Each path below is one point turned by a fixed rotation once a step. After each direction that follows a path, write how fast that rotation turns it, in degrees per step (0 if it stays still).
Each turn is a multiple of 5 degrees from 10 to 175, or 0.
Each row of a path follows its step; steps can be skipped.
Rotation 1:
step 1: [ 0.32 -0.80 -0.59  2.67 -1.60  1.44  1.36  1.39  0.35 -0.48 -0.30 -1.47
 -1.32  1.09 -0.05  1.58  1.27  0.95  0.03  0.96 -2.55 -1.36  0.50  1.05
 -0.21 -2.55  0.54 -2.31 -0.64  1.23 -0.12 -0.93  0.13  0.09 -0.55 -0.79
  1.67  0.04  0.29  0.91  1.78 -0.70  0.87  0.07 -0.93 -0.07 -1.78 -0.28
  3.55  1.52 -1.77  0.35 -2.33 -0.14 -1.13  0.83 -0.70 -2.09 -0.06  0.43
 -1.31 -0.38  0.59  0.07]
step 2: [ 0.15  0.46 -0.05  1.29  1.32 -1.43  1.45  2.52 -0.23 -3.71 -1.51 -1.91
 -0.57 -0.40 -0.41 -1.75  0.24 -1.47 -0.95  0.89 -0.65 -0.73  0.22 -0.23
  0.04 -0.18 -0.47  0.43  3.57 -1.60 -0.73 -1.29 -0.19 -0.46 -1.42  0.14
  0.79  0.39  0.75  0.31 -0.37 -0.38 -0.29 -1.57  0.62  0.82 -2.95 -1.50
  1.68  2.78 -0.89  0.10 -1.11  0.43  0.08  0.94 -0.33 -1.70 -0.59  1.00
 -1.28 -1.12 -1.63  0.08]
step 3: [-0.92 -1.66 -0.61 -0.18 -0.62 -0.78  0.41 -0.94  0.89 -3.50  1.55 -0.85
  1.83  0.93 -0.46 -0.39 -0.75  0.04  0.78  0.28 -1.39 -1.42 -0.53  1.14
  2.52 -0.89 -1.34 -0.33  2.06 -1.68 -0.67  0.07  0.35  0.53 -0.48  0.06
  0.19 -2.10  0.45 -1.43  0.36  2.71 -2.26  0.36  0.94  1.77 -0.68 -0.13
  0.50  2.40  0.50 -0.09 -2.97  0.49  0.00 -0.67 -1.48  0.36 -0.24 -1.14
  0.11 -1.62 -0.20  2.33]
step 4: [-1.40 -1.64 -1.20  1.67 -1.42  1.14  1.85  0.95 -0.97  0.61  1.09  0.40
 -1.00  0.49 -0.40  1.77  0.26 -0.19 -0.09  1.28 -1.43 -0.54 -1.78  1.57
  0.70 -0.29  0.21 -1.93 -0.37  1.48 -1.91  0.13 -1.13 -1.41  1.00  0.42
  0.29 -0.81 -1.40 -1.49  0.20 -0.92 -1.48  0.18 -0.25 -0.56 -1.60 -1.02
  1.99  2.98  0.05 -0.10 -0.98 -0.64 -0.82 -2.99 -1.02 -0.76 -0.06  0.30
  1.19 -2.07 -0.98  3.23]
step 7: [-1.65 -0.94 -0.03  0.21 -1.30 -1.24  1.71  0.59  0.09 -1.46 -0.41 -0.93
  1.34  0.06 -0.11  0.91 -0.08 -1.04  0.99  1.69 -0.23 -1.45 -0.53  0.64
 -2.42 -0.53  0.13 -0.58 -1.55 -1.56  0.31  1.98 -0.95 -1.05  0.77  2.27
 -1.56 -2.38 -0.79 -2.32  0.03 -0.60  1.13  1.48  2.16 -0.16 -1.84 -1.41
  0.08  1.76 -0.88  2.22 -1.86 -1.02 -0.64 -0.58  0.48 -0.93 -1.37 -0.38
  0.86 -2.02 -1.36  1.95]
step 8: [-3.10 -1.82 -0.43  1.82  1.31 -0.38  1.79  1.24  0.66 -0.89 -0.38  2.04
 -1.11  0.70 -0.10 -0.63  0.34  0.99 -0.10  2.57 -1.53  0.06  0.50  1.10
 -0.37 -0.88 -1.71  0.52 -0.38 -0.32  0.76  1.15 -1.21 -1.59 -1.98 -0.53
 -0.45  1.07 -1.82  1.08  1.61 -0.70 -0.73 -0.69  0.93 -0.86  1.06 -1.81
  0.68  1.29 -1.31  1.67 -3.01 -1.30 -0.50 -1.40 -0.07  0.93 -1.22 -2.49
  1.45 -0.41  0.11  0.45]
step 9: [-0.24 -1.96 -0.78  2.52  1.40  0.58 -0.03 -0.25  0.76 -0.95  1.77  0.57
 -1.30  0.48 -2.15  0.49  0.77  0.26 -0.54  2.96 -0.71 -0.78  0.55 -0.93
 -1.89 -0.97 -1.59  0.24 -0.36  0.22 -1.56 -0.16 -1.52 -0.91  0.31 -0.40
  2.56  0.17  0.94  1.34  1.04  0.88 -0.34  0.60  1.11  0.24  0.11  1.22
  1.20  0.85 -1.62 -0.76 -3.47 -0.91 -1.36  1.81 -1.80 -1.08 -0.67  2.16
  1.03 -0.24 -1.65 -0.97]
step 10: [-1.38  2.59  0.52  2.25  1.02 -0.61  0.28 -0.88 -0.91 -2.30  0.32 -1.08
  0.10 -0.60 -0.55  0.49  0.80  0.41 -0.66  1.15 -1.36 -2.88  0.46 -2.02
 -1.73  0.42 -1.48  0.94  1.50 -1.08 -1.51  0.31  0.05 -0.41  0.99 -0.80
 -0.48 -1.68  0.50 -1.28  0.94  0.19 -0.42  2.54  1.55 -0.23 -2.28 -1.00
 -0.20  3.04 -1.78  1.36  0.62 -1.04 -2.40 -0.05  0.09 -1.35 -1.47  0.47
 -0.57 -0.23 -1.64 -0.56]
step 11: [-3.38 -0.02  0.49  0.88 -1.29 -0.83  0.75  0.76  0.63 -2.06 -0.82  0.03
 -0.73 -1.55 -0.91  0.26 -0.34  1.17  0.36  1.12 -1.70 -3.08  0.24  1.02
  0.88 -0.50 -0.54  0.09  0.35  0.58  0.91  2.08 -0.24 -1.70 -2.63  0.80
  0.17 -0.76 -0.60 -0.19  1.44  2.18 -1.16  1.72  1.75 -0.36 -0.27  0.14
 -1.27  3.76  0.78  0.53 -0.38  0.50  1.22 -0.31 -1.43 -0.75  0.70 -2.00
  1.30  0.10 -0.24 -0.44]
step 12: [-2.50 -0.88 -0.02  0.38 -0.31  1.31  1.83 -1.16 -1.10  0.40 -0.23  0.02
 -3.05 -0.34 -2.24 -0.78 -0.41 -0.13  0.27  0.54 -1.30  0.14 -1.38  0.34
 -0.36 -2.31 -1.03  0.57  0.11  0.50 -0.04 -0.20 -1.49 -2.24 -0.11  2.34
  2.09 -0.44  0.34  0.61  1.42 -1.45 -0.51  2.54  1.10  0.74 -0.77 -0.13
  1.91  1.19  0.76 -2.18 -2.07  0.70  0.14 -0.89 -1.37  0.91 -1.18  0.60
  2.42 -0.48 -0.92  0.42]
Speeds:
[ 0.61  0.09 -0.19  0.04  0.68 -0.34 -0.01 -0.33 -0.04  0.07  0.56  0.41
 -0.03  0.15  0.28  0.38  0.06  0.22 -0.25 -0.17  0.06 -0.05  0.33 -0.09
  0.76 -0.16 -0.22  0.64  0.36  0.08 -0.74  0.03 -0.39 -0.33 -0.12 -0.12
  0.23 -0.18 -0.07 -0.17 -0.09  0.29  0.08 -0.32 -0.08 -0.63 -0.24  0.05
 -0.54  0.52 -0.34  0.08 -0.26  0.20 -0.13 -0.27 -0.51 -0.18  0.19  0.01
 -0.49  0.01 -0.32  0.13] => 55
[ 0.47  0.28  0.32 -0.08  0.26 -0.13  0.02  0.37  0.19 -0.20  0.27  0.19
 -0.34 -0.01  0.00  0.12 -0.09  0.26  0.20  0.24  0.28  0.11  0.60 -0.20
 -0.17  0.42  0.65 -0.26  0.23 -0.33 -0.49  0.07 -0.34  0.27 -0.17 -0.28
  0.41  0.31  0.29 -0.56  0.30 -0.11 -0.40  0.17  0.44  0.03  0.09  0.25
  0.54 -0.03  0.04 -0.18 -0.23 -0.51  0.27  0.35  0.40  0.56  0.03 -0.64
  0.02 -0.06 -0.06  0.74] => 60
[ 0.23  0.07  0.22  0.16  0.08 -0.54 -0.49 -0.22  0.13 -0.20  0.07  0.00
 -0.55  0.33  0.17  0.09 -0.03  0.08 -0.79  0.62  0.05 -0.42 -0.27 -0.25
 -0.21 -0.52 -0.19 -0.05 -0.24 -0.25  0.10  0.22 -0.18  0.33 -0.08  0.02
  0.14 -0.01 -0.65  0.00 -0.74 -0.11  0.53  0.07 -0.05  0.31  0.09  0.01
  0.24 -0.51  0.14  0.08 -0.02 -0.59 -0.19 -0.06 -0.26 -0.19  0.15 -0.83
 -0.17 -0.22  0.07 -0.48] => 40
[ 0.21 -0.08  0.54  0.28 -0.21 -0.15 -0.21 -0.64  0.34 -0.48 -0.24 -0.12
  0.27 -0.82 -0.25  0.20 -0.65 -0.45 -0.10 -0.43  0.31 -0.11  0.14  0.51
 -0.13  0.57 -0.14 -0.24  0.12 -0.29 -0.02 -0.08  0.23  0.02 -0.01 -0.16
 -0.06  0.16 -0.15 -0.63 -0.25  0.07  0.04  0.09 -0.24  0.47 -0.17 -0.28
 -0.69  0.37  0.14  0.18 -0.43 -0.34 -0.59  0.07  0.07  0.12  0.24  0.03
 -0.13  0.35 -0.21 -0.06] => 95
[-0.15  0.24 -0.20 -0.34  1.05  0.16 -0.44  0.19 -0.02 -0.25 -0.57  0.03
 -0.05 -0.08 -0.19 -0.48 -0.55 -0.06  0.05 -0.18 -0.04  0.06 -0.18 -0.03
  0.27  0.01 -0.50  0.39 -0.18  0.11 -0.18 -0.19 -0.03  0.25 -0.19  0.48
  0.61  0.21  0.27  0.37  0.20 -0.19  0.09 -0.53  0.35  0.40 -0.27  0.31
  0.03 -0.43  0.45 -0.01 -0.51 -0.14 -0.28  0.18 -0.08  0.07  0.53  0.33
  0.48 -0.24 -0.15  0.03] => 110
[-0.16 -0.64  0.32  0.21  0.66  0.01  0.08 -0.07 -0.16  0.20  0.79  0.11
  0.67 -0.01 -0.16 -0.04 -0.37  0.39 -0.09  0.02 -0.01 -0.05  0.09  0.25
  0.16 -0.02 -0.39 -0.31  0.01 -0.44  0.61 -0.23  0.27 -0.17  0.18  0.73
  0.38  0.10  0.23 -0.38 -0.28 -0.45 -0.12 -0.34 -0.18 -0.36  0.10  0.29
  0.20  0.30 -0.10 -0.42  0.26 -0.58  0.33 -0.31  0.33 -0.15 -0.32 -0.13
  0.21  0.02  0.16 -0.26] => 80
[-0.41 -0.21 -0.15 -0.14  0.20 -0.09  0.01  0.13  0.47  0.61 -0.53 -0.07
 -0.31 -0.15  0.09  0.36 -0.25 -0.32  0.28 -0.67 -0.58 -0.28  0.02 -0.07
 -0.09 -0.16  0.16  0.36 -0.03 -0.53  0.02 -0.40 -0.58 -0.34 -0.13  0.05
  0.07 -0.14 -0.04 -0.35 -0.18  0.36  0.52  0.26 -0.17 -0.05 -0.67  0.20
  0.23  0.09 -0.15 -0.14 -0.24  0.16  0.55  0.29  0.70  0.03  0.06 -0.33
 -0.31 -0.01  0.47 -0.43] => 70
